(in the rows, 128 means zero)
Rotation paths and how fast each direction turns (deg/step):
Each turn is a multiple of 5 degrees from 10 to 175, or 0.
Each row of a path follows its step; steps can be skipped.
Path 1:
step 1: [129 127 129 130 134 125 126 123 135 129 128 131 121 132 126 135 113 120
 122 119 131 116 136 130 131 136 126 137 129 135 127 135 117 142 130 137
 124 132 126 114 130 127 136 129 122]
step 2: [127 136 137 124 115 131 124 133 128 131 128 132 122 137 131 132 128 131
 133 133 135 121 130 127 126 130 134 126 140 132 124 129 128 132 121 120
 133 144 113 126 128 131 132 112 129]
step 3: [116 127 112 128 126 131 126 130 124 133 126 128 120 132 124 126 132 137
 123 127 124 127 118 127 121 126 125 149 132 131 132 121 129 129 126 127
 132 135 133 134 125 129 134 120 117]
step 4: [123 133 120 132 137 129 129 122 129 131 124 127 129 135 127 129 132 108
 119 124 123 130 131 130 131 122 133 134 128 138 128 136 129 127 117 137
 129 140 125 119 140 133 123 134 122]
step 9: [135 135 132 134 134 128 134 131 129 136 122 138 129 123 128 129 137 126
 129 120 125 131 130 142 141 122 129 141 130 135 126 130 127 125 122 124
 130 135 116 126 139 125 137 117 121]
step 17: [121 126 128 135 123 126 123 123 131 133 124 137 121 134 129 142 124 136
 127 127 125 125 122 148 131 130 125 128 130 130 130 124 128 137 117 124
 137 139 135 123 116 133 128 126 126]
step 26: [126 128 122 132 142 132 136 136 136 142 117 135 126 130 127 126 128 117
 133 117 128 127 130 131 130 135 118 132 136 133 131 135 118 134 131 139
 129 128 138 124 130 126 135 121 128]
step 30: [128 132 128 129 125 133 128 125 130 141 118 124 128 121 132 129 118 125
 120 117 127 129 132 126 129 134 139 129 132 148 127 130 116 123 117 124
 134 127 122 128 135 128 129 134 121]
step 34: [130 127 134 124 133 125 125 134 136 127 135 130 128 134 132 131 134 118
 117 136 125 119 128 142 134 132 137 134 134 136 124 133 123 125 124 127
 140 143 125 124 130 132 137 119 122]
[130 129 125 131 124 129 130 127 129 131 126 126 127 128 123 129 125 125
 128 128 124 125 126 130 129 129 125 128 126 128 130 128 129 126 128 129
 130 127 129 133 129 129 127 126 130] -> 110
[131 126 127 128 130 128 124 125 128 129 126 129 125 126 129 127 127 126
 130 128 129 125 128 128 134 128 126 126 130 128 128 125 125 127 129 126
 127 127 126 126 129 127 132 128 132] -> 85
[125 126 128 130 127 126 129 128 129 128 129 128 127 125 126 127 127 129
 127 125 132 127 130 130 127 126 126 124 131 125 131 133 124 129 129 128
 127 127 127 127 128 131 127 127 128] -> 70
[131 129 130 129 128 130 124 129 130 129 128 129 127 125 127 128 129 131
 128 131 130 127 131 129 125 129 130 131 128 124 127 129 131 127 130 131
 127 130 125 130 131 128 128 127 130] -> 110
[127 131 129 129 128 128 127 129 130 127 129 126 126 129 124 130 133 126
 128 129 127 132 130 130 132 128 129 126 130 129 125 127 129 131 127 129
 126 126 127 128 126 131 130 128 128] -> 145
Path 2:
step 8: [117 130 135 130 123 124 124 126 125 128 114 133 119 122 128 128 125 122
 127 125 134 135 126 125 131 126 139 130 135 122 118 134 118 117 121 131
 142 118 126 121 130 129 129 146 134]
step 11: [123 128 125 125 134 128 130 137 136 133 122 136 117 137 126 120 135 129
 131 123 131 138 126 113 139 132 128 135 132 131 127 122 128 121 133 137
 140 134 113 136 120 123 128 129 138]
step 12: [131 122 134 125 135 126 124 121 122 136 120 138 119 122 133 124 135 136
 139 121 122 120 137 116 124 133 126 129 133 123 136 124 136 130 118 110
 133 136 123 134 129 128 129 133 128]
step 13: [120 119 127 125 122 131 124 127 131 120 125 143 117 135 130 126 124 124
 131 131 126 136 135 116 137 126 129 123 147 134 118 119 130 119 121 127
 129 136 132 125 129 134 132 117 134]
step 14: [123 129 139 125 133 126 125 123 126 129 130 123 115 124 123 117 133 116
 141 122 118 125 139 118 119 123 135 129 131 131 124 134 131 128 124 133
 145 131 133 128 125 132 127 135 138]
step 16: [120 112 134 124 121 141 116 124 130 125 124 124 121 126 121 125 130 122
 127 120 133 130 123 126 128 129 138 122 122 121 123 134 124 128 111 140
 141 128 123 131 122 133 125 123 133]
step 19: [121 128 128 130 114 126 134 129 130 134 130 141 126 129 120 117 133 138
 128 129 127 138 121 118 125 128 146 134 140 130 128 122 119 128 121 129
 133 130 132 128 124 131 133 132 142]
step 23: [131 117 125 123 131 128 133 130 122 127 129 130 118 131 132 133 124 124
 138 124 125 121 136 122 134 135 128 129 118 137 131 114 134 121 111 118
 127 124 121 127 134 131 130 126 148]
step 34: [130 118 132 111 131 134 121 128 120 135 127 123 123 124 129 128 125 114
 128 129 124 128 131 123 124 116 131 124 133 141 120 114 130 111 127 115
 128 126 125 125 125 136 133 128 129]
[131 124 127 128 127 126 132 125 127 125 127 131 128 129 129 129 125 126
 130 128 130 128 129 129 123 129 128 128 125 130 129 127 131 127 129 125
 126 129 126 127 127 129 125 130 125] -> 135
[128 127 126 128 128 127 127 129 127 128 128 133 127 131 128 125 129 129
 124 127 124 127 125 128 128 128 126 128 128 128 131 126 123 129 129 129
 127 125 126 127 131 126 128 133 127] -> 35
[129 130 131 129 127 129 128 126 126 126 130 130 128 127 126 127 127 125
 126 130 127 126 130 126 128 124 129 129 134 129 127 129 128 128 130 127
 128 130 131 127 130 131 129 132 126] -> 55
Path 3:
step 4: [127 121 129 134 137 122 118 116 130 125 129 130 134 133 134 124 134 139
 129 132 121 120 133 125 139 129 135 140 127 121 135 136 128 131 124 130
 142 130 138 128 137 124 136 123 127]
step 6: [119 124 120 129 129 134 132 124 133 119 130 126 118 133 145 124 126 126
 118 121 127 123 130 143 118 119 126 135 127 130 130 132 121 132 115 125
 133 127 127 129 125 129 138 124 123]
step 7: [124 120 130 125 139 133 129 116 121 120 131 127 137 137 142 137 122 137
 134 122 126 120 123 123 136 143 124 135 128 129 129 126 129 129 122 125
 122 128 131 123 129 119 138 125 123]
step 8: [137 109 125 138 136 124 128 138 126 127 134 118 132 129 141 127 137 126
 129 134 129 135 125 133 127 133 124 126 126 136 133 130 129 125 119 135
 137 119 135 131 126 118 126 121 131]
step 13: [123 135 131 135 133 129 133 123 135 120 127 132 117 117 135 125 134 134
 139 130 128 119 136 139 123 127 135 132 129 119 125 132 126 124 126 124
 137 127 132 134 136 120 137 119 138]
step 16: [118 125 129 134 136 127 128 118 121 123 127 126 132 123 131 138 138 129
 136 130 114 125 130 130 122 129 130 134 122 120 131 135 118 125 119 115
 125 124 136 138 130 114 128 124 127]
step 30: [128 133 122 136 126 132 138 125 120 135 128 121 132 114 139 121 125 130
 134 127 133 124 138 128 133 134 127 129 132 137 137 126 120 120 119 124
 133 117 128 119 130 122 129 133 118]
step 32: [124 130 130 127 131 131 125 119 130 127 134 129 136 130 126 138 120 127
 130 136 124 120 121 141 125 138 131 129 130 122 131 127 126 121 127 123
 142 118 138 119 125 112 124 134 134]
step 33: [125 129 125 131 134 125 131 125 132 127 127 126 129 125 147 113 127 132
 129 124 122 126 140 140 132 117 127 128 133 124 136 126 121 124 125 135
 145 124 138 130 130 123 132 129 126]
[128 128 128 125 128 129 127 130 127 131 129 132 128 129 131 129 131 132
 132 131 127 132 128 129 131 129 128 128 133 128 129 128 127 128 127 128
 129 128 126 127 128 128 130 132 131] -> 115
[130 128 126 127 126 126 128 129 130 129 131 128 126 125 128 124 127 128
 122 126 125 127 126 130 128 130 125 126 130 127 132 127 129 129 125 127
 126 128 128 127 127 127 126 130 130] -> 120
[131 128 128 127 127 127 129 131 127 127 123 131 128 128 130 129 129 128
 129 126 128 126 129 126 124 131 129 125 128 130 127 128 130 129 127 130
 125 126 127 127 128 128 129 123 133] -> 25
[127 132 126 130 127 129 128 131 128 129 127 126 126 128 128 126 131 126
 131 126 127 123 129 131 131 125 131 127 129 130 127 127 130 126 128 130
 128 131 129 129 125 128 129 129 130] -> 90
[129 126 129 125 126 130 128 124 126 124 128 130 129 124 128 129 128 126
 131 129 125 127 126 126 129 128 129 126 129 126 129 130 128 124 129 129
 124 130 131 126 126 129 130 129 127] -> 160
